In the rows, 128 means zero.
The rows of A fall into 4 groups, and each row is roughly a mix of its group's hidden directions.
A:
[[114  94 156 205 152 100 105 151 123 167 117 112]
 [ 60 109 174 116 107 121 125 138 115 189 103 126]
 [ 72 189 100  98 157 124 106 151 163 136 114 148]
 [156 159 164 110  59 110 142 105 106  88  99 142]
 [145  70 113 101 127 169 142  87 142  87 169 103]
 [101 133 213 179 111 133 149 118 125 105 128 111]
 [117 101 172 165 141 163 112  81 161  75 107 131]
 [131 193 104  78  99  96 107 148 130 127 106 171]
 [147 117  56  64 121 128 129 145 142 137 166 104]
 [140  97  51 143 149 100 119 170 109 166 144 124]
 [111 143  38 117 147 136 104 171 139 143 144 139]
 [119  95 173 191 133 166 140  85 133 111 106 101]
 [ 93 187 111  68 112  96 120 146 128 142 114 170]
 [185 132 108  73  97 101 120 102 113  80 152 139]
 [109 172 124 120 180  93 122 154 165 171  87 149]
 [118 111  79 130 187 127  96 173 124 175 139 154]
 [115  82 175 202 115 127 129 130 129  96 128  94]
 [ 77 166 192 112 110  75 130 132 122 150 114 125]
 [101 163 152  54 118  74 127 155 125 145 145 125]
 [ 75 180 145 114 170  99  97 148 154 165 121 142]
 [ 93 104  90 138 174 134 106 179 140 175 165 120]
 [156  55 124 178 109 156 124 145  88 139 148 116]
 [142 178 161 103 156 145 109 115 137  97 106 197]
 [158 167  90 111 154 118 105 125 129 112  96 203]
 [115 107 157 181 120 132 124  93  95 155  58 134]
 [ 57 128 150 114 120 111 120 152 141 199 110 133]
 [182 134  47 120 133 140 132 168 109 146 139 139]
 [173  87 183 157 102 110 149  85 100 118 135 103]
 [ 81 170 199 101 108  92 133 119 132 132 101 116]
 [148 152  73  58 159 137 114 168 148 123 138 131]
 [187 119 107 161 119  80 141 136  69 117 108 150]
 [155 121  58 106 106 101 147 163 128 119 179 102]
 [154 128  42  78 132 163 132 125 140 119 146 129]
 [195 145  96  90 131  99 132 104 146  76 150 141]
 [ 89 168 147  69  85  93 134 148 119 154 132 161]
 [ 91 151  82 101 152 151 106 190 158 130 158 141]
 [185 104 163 127  98 101 149  75 101 113 156 104]
 [121 131  79 101 155 148 106 195 142 156 170 145]
 [166 147 123 173 166 162 128 111 120  81  70 127]
 [113  75 172 134 149 147 170  86  95 102 149  99]
 [116 182  75  59 128 131 127 127 151 104 149 140]
 [ 91 173  90 115 169 120 113 158 156 163  88 157]
 [100 100 114 178 128 160 106 132  92 170  72 145]
 [139  99 116 148  74 139 128  71  82  90 145 103]
 [115  64 130 170 163 152 144 116 139 138 172  85]
 [106 122 213 136  94  82 144 117 105 132 134 113]
 [ 97 188 169  89  96 101 150 126 119 147  92 105]
 [ 78 120 155 176 135 140 132 162 154 195 119 118]
 [100 160 178 117 116 142 120  86 161  83  77 128]
 [105 131  87 148 171 124 100 183 139 185 113 147]
 [ 80 122 124 191 153 109 104 173 165 112 136 102]
 [129 136  90  74 170 157 148 156 138 155 141  73]
 [173 164 126  69  92  89 139 117 126  92 146 157]
 [ 51 154 121 104 117 116 116 163 131 184 131 145]
 [154 145 117  48 118 152 117  79 140 120  95 142]
 [180 159  74 132 140 146 121 120 115  60 143 138]
 [167 118  38 125 134  94 118 145 108 144 117 148]
 [ 53  94 131 125 152 124 112 136 141 193 120 116]
 [138 111  77 184 175 151 125 162 122 176 132 124]
 [144 149 164 192  87 146 125 175 135 161  99 132]
 [ 92  89 113 179 169 123 107 162 116 184 125 122]
 [119  97 118 211 173 164 123 126 134 154 116 121]
 [119  60 170 170 132 155 152 112 113 135 153  88]
 [ 88 166 118 147 146 126 104 163 157 180  74 145]
 [119 129  60 173 114  92 141 173 143 122 166 114]
 [ 97 101 142 218 134 105 133 153 111 150 128 112]
 [176  76 168 142  97 145 143  96  76 145 131 126]
 [121 112 210 166 116 116 148 107 143  88 115 103]
 [ 62 153 123 164 167 123 116 135 145 187 106 127]
 [ 64 110 146 148 154 152 120 164 158 158 170  96]
 [159 154  80  67 133 113 102 168 138 109 141 165]
 [181 104 132 163 110 178 139  94 126  73 104 125]
 [181 119  98 166  96  76 153 133  81 109 117 128]
 [140 100 207 145 112 141 167 100  95 109 105 114]
 [160 109  71 161 164  91 127 177 151 151 145 115]
 [109  50 174 145 117 132 130 113 121 167 140  90]
 [107 143  47 142 161 118 105 173 148 153 118 136]
 [109 129 214 165 146  87 116 116 132 153 118 115]
 [139 137 195 168  78 110 139 104 104 103  93 136]
 [163  99  81 166 154 163 123 118 124  87 175 102]
 [ 73 151 188 165 113 120 135  92 134 141  85 119]
 [191 150 139 118  89  99 158 111  95  75 124 143]
 [ 71 130 144  95  96  95 121 156 142 194 140 139]
 [152 121 175 178 106 150 123  95 131  73  87 141]
 [157 161 171 109  90 131 144  75 126  81  93 143]
 [157  59 148 113 114 131 133  84  97  96 160  98]
 [ 69  75 154 140 119 133 128 140 127 188 154 101]
 [ 82 200  95 127 120 141 115 172 117 139 115 162]
 [112  78 179  80  89  94 137 107 114 156 146 117]
 [142 152 143  54  96 156 135  80 153  99 118 117]
 [131  93 206 180 125 104 125 125 127 121 153  97]
 [ 67 105 114 126 160 157 107 151 166 175 153  99]
 [154 171 134  52 116 127 152  80 118 133 114 154]
 [ 86 179  94 101 168 116 103 166 163 154 124 149]
 [ 72 124 113 160 154 159  98 177 131 163  92 149]
 [165 122  83  92 118 108 148 170 117 114 193 108]
 [153 136 174 112  73 124 131  92 125  62 108 142]
 [167 189 127  88 100 108 131 123 113  85 100 165]
 [ 91  78 129 171 140 154  91 139 127 181 103  99]
 [ 77 103 123 192 165 128 104 147 133 176 110 128]
 [111 173 170 120  69  80 124 111 115 117 100 161]
 [124  93 113 202 159 182 111 134 122 130 120  96]
 [ 83 115 145 173 136 156 108 136 109 167  63 149]
 [ 65 128 117 105 151 168 104 132 187 158 144 110]
 [152 143 122  59  67 114 142 103 118  87 139 138]
 [153 117 102 141 181 108 111 183  88 150 147 169]
 [181  68 115 135 161 146 136 160 112 122 175 102]
 [177 143 159 159  92  94 159 115  87  81 114 143]
 [ 83 133 157 183 111 150 148  73 130 144  88 110]
 [158  72  76 119 143 141 141 139 112 146 191 112]
 [118 111 108 210 164 130 117 152 119 179 127 141]
 [128 170 141  96 163  98 117 120 126 198  96 161]]
Each list below has one row that fits no group; the rest each fit one group, if only roughly. Name that row.
  * K_467: [116  79 206 150 100 134 158 119 110 153 128 106]
  * K_587: [108 125 222 176 136 138 135 121 108 123 117 129]
  * K_494: [169 161 141  99 118 128 153 100  92  56 117 149]
  * K_919: [148 109 184 155  95 116 144  65  99 102 118 104]
  * K_694: [165  98 144 135  88 143 169 117 131  58 146  99]
  * K_222: [109 171  82  87 150  94  98 147 168 159 112 153]
  * K_597: [152 142  64  65 134 161 129 153 126 147 152 157]
  * K_406: [164 100 137 143 121 182 130  81 145  63 112 120]
  * K_578: [107 160  64  87 145 135 109 173 152 123 171 135]
  * K_244: [104 157 135  88  65  91 128 115 126 133  78 163]
  * K_401: [148 150  51 110 168 149 106 168 141 143 121 152]
  * K_265: [103 111 173 189 133 104 105 100 102 166  88 124]
 => K_244
  * K_347: [150 148 193 165 145 145  98 107 147  73 105 122]
  * K_714: [143 131 210 159 115 122 140  98  90 110  92 139]
  * K_168: [102 153 181  88 125 147 132  91 156  87  91  98]
  * K_874: [119 160 155  94 111 143 151  62 117 121  70 148]
  * K_93: [ 86 162 125  91  78  98 105 167 125 171 134 153]
  * K_618: [ 67 182 149 110 165 120 114 157 168 141 107 145]
  * K_771: [111 141 136  43  99  82 128 130 124 124 168 128]
  * K_800: [135 147 128  54  71  84 120 127 124 133 152 152]
  * K_111: [143 130  31 127 146 125 132 169 153 122 136 127]
  * K_947: [117  84 141 194 125 103 147 157  95 155 146  87]
  * K_631: [128 177  77  81 135 118  92 153 154 122 117 175]
  * K_757: [ 76 128 103 173 177 153 113 156 156 173 121 117]
  * K_78: [136 144  74 100 170 123 111 182 140 130 172 163]
  * K_605: [114  73  88 173 172 162 100 131 133 150 139  96]
 => K_347
  * K_251: [155 109  83 128 118 120 132 149 149  83 196  91]
  * K_797: [ 80 128  89 121 172 153  88 141 166 173 117 149]
  * K_100: [155 195 130 101 121 110 126 130 129 103  67 169]
  * K_75: [134 129 167 201 108 152 147  96 109 129  76 119]
  * K_137: [133  48 151 155 111 145 125 116 113 142 168  84]
  * K_884: [ 88 128 171 113 150 105 126 117 145 173  56 136]
  * K_868: [164  84 178 174  94 152 135 117  89 109 128 100]
  * K_664: [163 139 138 123  61 148 165  85 103  97  98 111]
  * K_266: [112 140  68  66 160 117 112 159 146 155 161 135]
  * K_381: [199 116 116  87 102 133 162  89 108 105 159 122]
  * K_278: [154  86 176 136  81 160 152  93  98  89 127 117]
  * K_410: [163 129 160 117  66 105 163  91 101  98 108  96]
  * K_69: [147 139 111  69  79 129 157 118 153  96 171  93]
  * K_565: [ 95 189 103 145 176 146 129 152 153 140  83 152]
  * K_613: [169  71 177 157 134 146 168 118 103 109 160 120]
 => K_613
  * K_468: [ 87 142 114  92 141 150 116 121  94 201 120 166]
  * K_418: [128 105 164 192 168 160 143 144 116 157 104  86]
  * K_491: [117  93 199 170 101 149 143 104 117  99  95 118]
  * K_35: [102 123  70 178 159 159  93 160 149 157 138 112]
  * K_184: [202 125 114 148 128 135 151 114 137  71 174 119]
  * K_118: [ 92 119  69 154 171 121 104 174 148 164 149 136]
  * K_871: [104  97 104  70 120 161 123 122 156 160 159  75]
  * K_633: [105 175 187 143 117 147 131  95 161  84 106 157]
  * K_940: [ 99 104  93 119 151 140 124 178 145 163 188  92]
  * K_196: [109 124 139 174 160 102 132 179 108 196 135 111]
  * K_857: [ 93 170 163  74 121 161 132  93 129 133  84 158]
 => K_468
  * K_122: [180 171 139  87 111 122 134  98 118  80 105 171]
  * K_57: [127 111 186 144  97 141 125  71  75 143  95 135]
  * K_489: [154 173 123  56  86 108 153 125 137  91 140 129]
  * K_997: [ 66 156 168 154 126 156 119  96 177 119  98 139]
  * K_747: [108 128 151  48  92 101 125  98  85 123 121 141]
  * K_526: [147  98 147 219 150 149 130 144 109 145 106 118]
  * K_76: [132  78 170 133 114 135 132  91  88 165  86  88]
  * K_130: [165  91 156 147  92 128 160 104 126  65 150  94]
  * K_725: [140 112 118 205 155 122 131 166  99 181 130 121]
  * K_315: [134 156  63  91 158 121 124 178 165 131 160 136]
  * K_535: [150 190 105 103 137 129 118 119 108  84  74 165]
  * K_275: [145  90 172 204 159 152 137 139 117 129 119  98]
  * K_64: [153 137  62 115 173 141 123 186 125 165 136 122]
  * K_353: [ 85  86 170 186 133 132 133 134 117 164 127  83]
 => K_489
  * K_510: [ 55 110  93 130 145 135 100 154 138 184 146 118]
  * K_425: [148 134  98  45 123 142 134 142 146 117 181 109]
  * K_445: [113  81 143 201 136 177 136 135 114 143 143  94]
  * K_687: [126 179 110  61 151 120 137 165 169 121 160 142]
  * K_56: [102 150 165 129  95 115 143  68 129  65 116 102]
  * K_596: [ 90 163 105 139 177 101 100 170 164 168 113 140]
  * K_159: [141  60 161 119  81 115 131 117 120 149 177  97]
  * K_759: [192 130 139  96 101 106 165  66 108 115 127 124]
  * K_194: [ 63 146 124 117 110 115 111 168 144 197 135 138]
  * K_330: [159 129  74  85  97 175 109  92 141  94 110 138]
  * K_116: [141  92 160 196  99 152 156  86 104 119 115 106]
  * K_457: [183 131 139 109  98  94 104 148 123  71 137 178]
  * K_85: [165  82 153 146  99 127 155 122 134  69 164  91]
  * K_436: [109 175 130  49 114  96 105 135 147 111 126 161]
 => K_330
  * K_105: [ 62 106  90 136 144 136  88 152 141 184 138 116]
  * K_335: [126 119 187 155  98 151 166  82 115 113  99  84]
  * K_953: [178 144  62 113 117 133 110 136 125  84 177 139]
  * K_388: [ 80  88 146 178 167 137 115 161 125 174 145 111]
  * K_165: [ 87 146 129 181 171 158 119 146 137 160  71 131]
  * K_780: [ 89  64 123 103 116 119 125 122 131 162 191 100]
  * K_909: [ 91  97 126 148 178 144  90 129 126 191  93 139]
  * K_5: [167  97 185  99  69 108 137 102  98 115 125 122]
  * K_152: [118 173  76  51 121 148 123 115 124 135 136 158]
  * K_663: [127 177 145  65 107 130 152  71 130  97 112 139]
  * K_126: [128  80 192 186 123 116 147 123  99 141 146 102]
  * K_22: [159  97 175 185 155 154 166 104 132 106 110 102]
  * K_218: [144 135  99  67 146 173 124 161 119 171 131 173]
  * K_569: [123 180 121  68 111  87 100 122 136  84 114 159]
  * K_818: [134 150  65  50 122 135 118 132 163 127 146 133]
 => K_569
  * K_208: [117 165  89  37 114 130 134 114 147 112 133 127]
  * K_408: [134  63 161 188 129 155 123 127 127 164 113  95]
  * K_666: [ 79  92 102 145 129 138 127 160 150 164 173  76]
  * K_110: [172 120 128 112  59 139 164  87  96  97 124 117]
  * K_855: [ 55 171 105 101 153 124 120 145 127 159 100 160]
  * K_283: [127 143  83  48 116 143 126 134 166 123 166 109]
  * K_9: [119 102 113 175 189 156 116 152 130 190 124 137]
  * K_465: [133  92 176 202 127 109 137 103 112 137  91 106]
  * K_805: [126 174 101  45 137 149 127 144 137 143 141 164]
  * K_699: [192  94 155 103  95 104 142  90 122  90 156 114]
  * K_88: [ 87  88 101 124 157 117 137 133 125 184 188 107]
  * K_371: [ 74 162 142  56 128 127 123 100 167 112 118 117]
  * K_174: [ 54 171 162 127 141 121  97 118 135 147  84 145]
  * K_166: [146 165 148 107  79 125 164 118 148  64 163 112]
  * K_142: [ 55  98 128 169 157 163 134 146 124 162 141 101]
 => K_9
  * K_146: [110 189 149  69 135 124 140  93 145 130  85 156]
  * K_957: [ 64 150 108 152 150 135 114 170 153 187 118 135]
  * K_252: [ 94 192 106  63 146 135 120 134 151 138 114 160]
  * K_258: [143 140 152 198 169 160 109 144 140 120  74 130]
  * K_680: [185 107  66 141 170 154 115 170 128 131 143 133]
  * K_839: [147 116  64  93 153 140 107 181 119 159 149 158]
  * K_185: [126  74 137 212 131 121 112 137 103 153 116 108]
  * K_718: [102 109 198 172 100 125 156 116 118 123 134  78]
  * K_887: [ 63 122  96 138 176 123 101 146 152 179 110 123]
  * K_42: [ 82 146  86 158 170 109  88 171 151 160 125 130]
  * K_648: [138 136  83 126 172  93 106 177 147 172 170 126]
  * K_39: [179 115 149  81  75 106 142 105 110  92 163 133]
  * K_256: [153  69 116 181 139 126 113 179 116 161 160 117]
  * K_667: [182  63 142 163 109 133 134 121  81 152 147 117]
 => K_839
  * K_958: [112 101 192 188 111 120 154 135 101 128 138  87]
  * K_173: [ 88 172  94  93 178 137 119 139 187 138 119 121]
  * K_331: [ 76 117 185 163  99 148 116  88 113  95 107 112]
  * K_313: [129 184 147  71  86  91 143 133 122 119 116 171]
  * K_297: [ 73 104 119 171 140 146 112 163 148 189 144 107]
  * K_156: [ 99  93 125 171 132 135 129 159 163 182 177 100]
  * K_945: [171  96 116 105  84 162 155 117 114  79 171 112]
  * K_989: [121 184  89  59 131 105 110 157 145 131 123 157]
  * K_885: [129 144  51  92 128 131 117 156 147 103 182 118]
  * K_279: [177 165 161 142 119 107 143 121  94  79 107 177]
  * K_738: [109 102 133 174 164 107 136 165 107 194 155 107]
  * K_778: [102 148  69 122 173 136  92 155 163 151 130 171]
  * K_673: [ 73 129 188 137  98  99 154  93 113 158 130  98]
 => K_173
  * K_398: [123 149 155 177 115 123 123  82 128 113  56 158]
  * K_506: [130 145  89 126 154 113 149 148 167  75 189 102]
  * K_178: [108  89 152 200 126 174 139 152 115 155 140  98]
  * K_365: [ 99 169  84  69 101 160 122 106 128  86 138 141]
  * K_90: [ 87 148  66 135 187 131 107 144 168 151 124 134]
  * K_343: [181 104 150 167 165 152 160  93 130  80 118 107]
  * K_772: [123 156  47  83 138 122 108 148 142 146 142 163]
  * K_125: [194 127  86 127 150 128  88 102 147  81  98 121]
  * K_570: [ 88 106  88 143 176 144  85 139 144 182 107 148]
  * K_854: [126 204 102  98 120 101 113 155 142 132  99 174]
 => K_506
  * K_89: [145 135 196 198 136 125 130 106 130  90 107 124]
  * K_415: [106 101  64 162 155 112 115 175 132 170 153 120]
  * K_32: [ 72 161 110 125 166 138 100 168 142 172  97 155]
  * K_563: [112  91 129 193 174 157 130 141 164 167 126 102]
  * K_944: [ 69 160 120  74 152  89 108 148 151 161 144 137]
  * K_311: [ 96 114 112 137 184 115 125 171 128 193 159 107]
  * K_346: [ 68 169 109 149 179 146 125 149 142 153  85 145]
  * K_679: [ 80 165 110 113 148 102 118 167 171 183 120 151]
  * K_306: [ 79 170 133 109  86 105 107 168 127 175 111 159]
  * K_590: [127 145  66  59 136 144 117 144 167 126 163 130]
  * K_87: [102  99 176 206 140 117 130 132  98 152 107 117]
  * K_686: [165 112 181 183 135 155 152 104 122  96  89 110]
 => K_89
  * K_197: [120 119 118 221 139  95 121 143 110 141  98 151]
  * K_129: [118 115 204 152 114 118 137  63 135 115  99 138]
  * K_113: [125  97 167 195 100 101 157 135  93 129 133  87]
  * K_370: [ 71 155 171 164 168 126 119 138 146 163  88 110]
  * K_548: [141 144 173 161  66  85 149 125  82 137 112 135]
  * K_205: [ 96 145 163  59  83  88 131 107 135 107 147 128]
  * K_608: [ 99 105 167 209 118 117 150 149 118 131 143  91]
  * K_792: [109 209 123  99 121 115 133 155 122 123  95 177]
  * K_319: [ 92 114  87 181 159 154  96 160 150 170 135 110]
  * K_992: [124  63 138 189 149 161 129 122 132 145 147  84]
  * K_644: [ 93  91 175 182 154 154 139 126 132 163  93 103]
  * K_729: [ 66 147  88 162 172 157 128 161 142 154 152 128]
  * K_965: [ 85 116 122 137 191 151  88 160 145 174 136 152]
  * K_746: [ 87 147  92 141 171 107  86 175 142 173 146 130]
  * K_636: [151 125 162 134  65 131 137  75 117  74 108 142]
 => K_129
